Some points, one per row:
[ 0.8 -0.9 -0.1 -0.1  0.7  0.6 -0.4  0.5  0.8  0.6  0.3  0.8  0.  -0.2  1.1]
[ 0.9  1.2  0.7 -0.5  0.6  0.7 -1.9  0.7 -0.5 -1.  -1.4 -0.6 -0.3 -0.2 -0.8]
[-1.1 -0.2  0.4  0.6 -1.2 -1.5  0.5 -2.3  0.7  0.9 -0.1 -0.3 -0.2  0.   0.9]
[-0.2 -0.1  0.4  0.1 -0.8 -0.7 -0.3 -1.  -0.4  0.4 -0.8 -1.2 -0.6 -0.1 -0.3]
[ 1.3  0.6  0.7 -0.8 -0.7  1.4 -2.2  0.6 -0.6  0.3 -0.9 -0.2  0.  -0.2  0.1]
[-0.3  0.3  0.2 -0.4 -1.1 -0.4 -0.7 -0.5 -0.1  0.   0.2 -0.5 -0.5  0.3  0. ]
[ 1.  -0.1  0.  -0.2  1.1  0.5 -0.9  0.1  0.5  0.  -1.1  0.1 -0.4 -1.2  0.3]
[-1.3  0.7 -0.3  0.3 -3.4 -1.6  0.4 -3.   0.2  1.4  0.9 -1.1 -0.8  0.3  0.4]
[-1.2  2.1 -0.3 -0.3 -1.4 -0.5  0.2  0.2 -0.8 -1.   1.3  0.   0.5  1.  -2. ]
[-0.4 -0.5 -0.3  0.5 -1.3 -0.2  0.4 -0.7  1.3  0.8  0.6  0.4 -0.5 -0.1  0.7]
[-0.1 -1.5 -0.5 -0.7 -0.5 -0.5  1.7  0.  -0.1  1.   1.5  0.6  0.2 -0.8  0.8]
[ 0.6 -1.7 -0.2  0.   2.  -0.9 -0.1 -1.7  1.   0.5 -0.4  0.5 -0.3 -0.6  1. ]
[-0.7  0.4  0.1  0.1 -2.2 -0.9  0.3 -1.2 -0.7  1.1 -0.1 -0.7 -0.4  0.1  0.6]
[-0.4  1.3  0.5  0.3 -1.5  0.4 -0.5 -1.2 -1.1  0.3 -0.6 -1.2  0.1 -0.3 -0.4]
[ 1.5 -1.3  1.   0.5  0.8  0.2 -1.4 -2.2  0.9  1.4 -2.2 -0.8 -0.7 -1.   1.1]
[-2.2 -0.1 -1.  -0.8 -1.9 -2.5  1.4 -0.6 -0.5  0.7  0.7 -0.7 -0.4  0.9  0.1]
Then 12 other points, each followed by its number:
[ 2.1  0.   3.1 -0.9 -0.9  1.3 -4.1 -1.7 -1.3  2.2 -3.  -1.9 -0.2 -0.3  2.5] 0
[-0.2 -1.  -0.6  0.2 -0.5 -0.6  0.4 -2.3  0.5  1.2  0.   0.2  0.1 -0.5  0.5] 1
[-0.1  0.8 -1.2  0.4  1.6  0.7  0.5  1.6 -0.8 -1.6  0.4  0.   0.2  0.8 -1.4] 2
[-0.3 -1.5 -0.1  0.7  0.7 -0.1 -0.3 -1.5 -0.2  1.5 -0.5 -0.7 -0.3  0.1  1.1] 3
[-0.4  1.5 -0.3 -0.8  0.2  0.5  0.7  3.4 -2.6 -2.1  1.   0.1  0.   0.7 -1.8] 4
[-1.7  0.5 -0.5 -0.2  0.2  0.3  0.4  1.3 -1.3 -0.7  1.   0.   0.4  0.5 -0.8] 5
[-1.1  1.2 -1.3 -0.2 -0.7 -0.7  0.4  1.1  0.  -0.7  1.2  0.4 -0.2  0.  -0.8] 6
[ 0.9 -1.9 -1.8  1.   1.1 -1.   1.7  0.6  1.9 -0.4  1.   1.5 -0.4 -0.2  0.2] 7
[ 0.   0.2 -0.7  0.3  0.  -0.8  0.8 -1.2  0.4 -0.5  0.6 -0.5 -0.2  0.  -0.6] 8
[-1.3  2.4  0.1 -0.6 -1.9 -0.1  0.5  1.1 -1.6 -0.4  0.3 -1.  -0.2  0.9 -1.4] 9
[-0.7  0.  -0.9  0.1  0.1 -0.4  0.6 -0.3 -0.1  0.2  0.7  0.  -0.2  0.  -0.5] 10
[ 1.6 -1.8 -0.3 -0.2  1.2  0.3 -0.3 -0.1  1.   1.2 -0.9  1.  -0.6 -1.2  0.9] 11
Which three of these numbered points are nearest to each point below, ignoring the 3 directions in which the first points spread most? Their numbers follow each, nearest first.
[-1.1  0.6 -1.4 -0.4  0.7 -0.5  2.   1.9 -0.4 -1.9  2.   0.9  0.2  0.3 -2. ] > 8 10 2
[-1.8  0.6 -1.4  0.7 -0.6 -2.   1.6 -1.1  0.7 -0.2  1.7  0.3  0.1  0.5 -1.4] > 8 10 6
[ 0.2 -0.6  0.6  0.   1.9  1.5 -0.9  0.6 -0.6  0.1 -0.7  0.4  0.4 -0.4  0.7] > 5 3 9
[ 0.5 -0.6  1.1  0.  -0.2  0.1 -0.5 -2.1  0.1  0.5 -0.4  0.3  0.4 -0.2  0.3] > 1 10 11
[ 0.6 -0.7  1.5  0.   1.   1.7 -1.8 -1.   0.   1.4 -1.6 -0.1  0.5 -0.5  1.7] > 3 5 9
[-1.1 -0.3 -0.7  0.1 -0.7 -0.6  1.3 -0.2  0.1 -0.2  1.4 -0.5  0.1 -0.1 -0.1] > 10 8 5
[-0.3 -0.2 -0.4  0.2 -1.6 -1.6  1.4 -1.1  0.3  0.   1.6  0.6  0.1  0.9 -0.3] > 1 8 11
[ 0.2 -0.9 -0.9  0.5  1.4 -0.4  1.7 -0.1  1.9 -0.2  0.8  1.3 -0.1  0.2  0.2] > 8 7 10
[ 0.6 -0.7  0.6 -0.1  1.4  0.6 -0.4 -0.1  0.2 -0.3 -0.4  0.6  0.9  0.3  0.2] > 1 5 3
[-1.4  1.5  0.8 -0.5 -3.9 -0.2  0.  -0.7 -0.3  0.9  0.8 -0.9 -0.5  0.4  0.2] > 11 9 1
[ 0.4 -0.4 -0.3 -0.3  0.6 -0.1 -1.  -0.6 -0.5  0.8 -1.1  0.2  0.  -0.4 -0.6] > 1 10 11
[ 1.9 -0.4  0.2  0.2  1.7  0.7 -0.6  1.   0.7 -0.9 -0.8  0.3 -0.1 -0.4  0.2] > 8 6 10
[ 1.1  1.5  1.1 -1.   0.8  1.6 -1.5  2.6 -2.3 -1.5 -1.  -0.9 -0.1  0.2 -1.7] > 4 9 3
[-2.6 -0.2 -1.5  0.6 -2.2 -3.1  3.  -2.5  0.3  0.7  1.5 -0.5 -0.2  0.8 -0.2] > 8 10 2
[ 0.3  0.3  0.7  0.7 -1.1  0.5 -0.4 -2.6  2.6  1.5 -0.8  0.   0.  -0.8  1.5] > 1 6 11
[-0.9  1.3 -0.2  0.1 -1.3  0.3  0.9 -0.2  1.  -0.3  1.   0.1  0.1  0.  -0.8] > 6 10 1
[-0.1  0.4  2.2 -0.8 -0.8  1.5 -1.5 -0.3 -0.1  0.6 -0.9 -0.5  1.1  0.   1. ] > 0 9 1
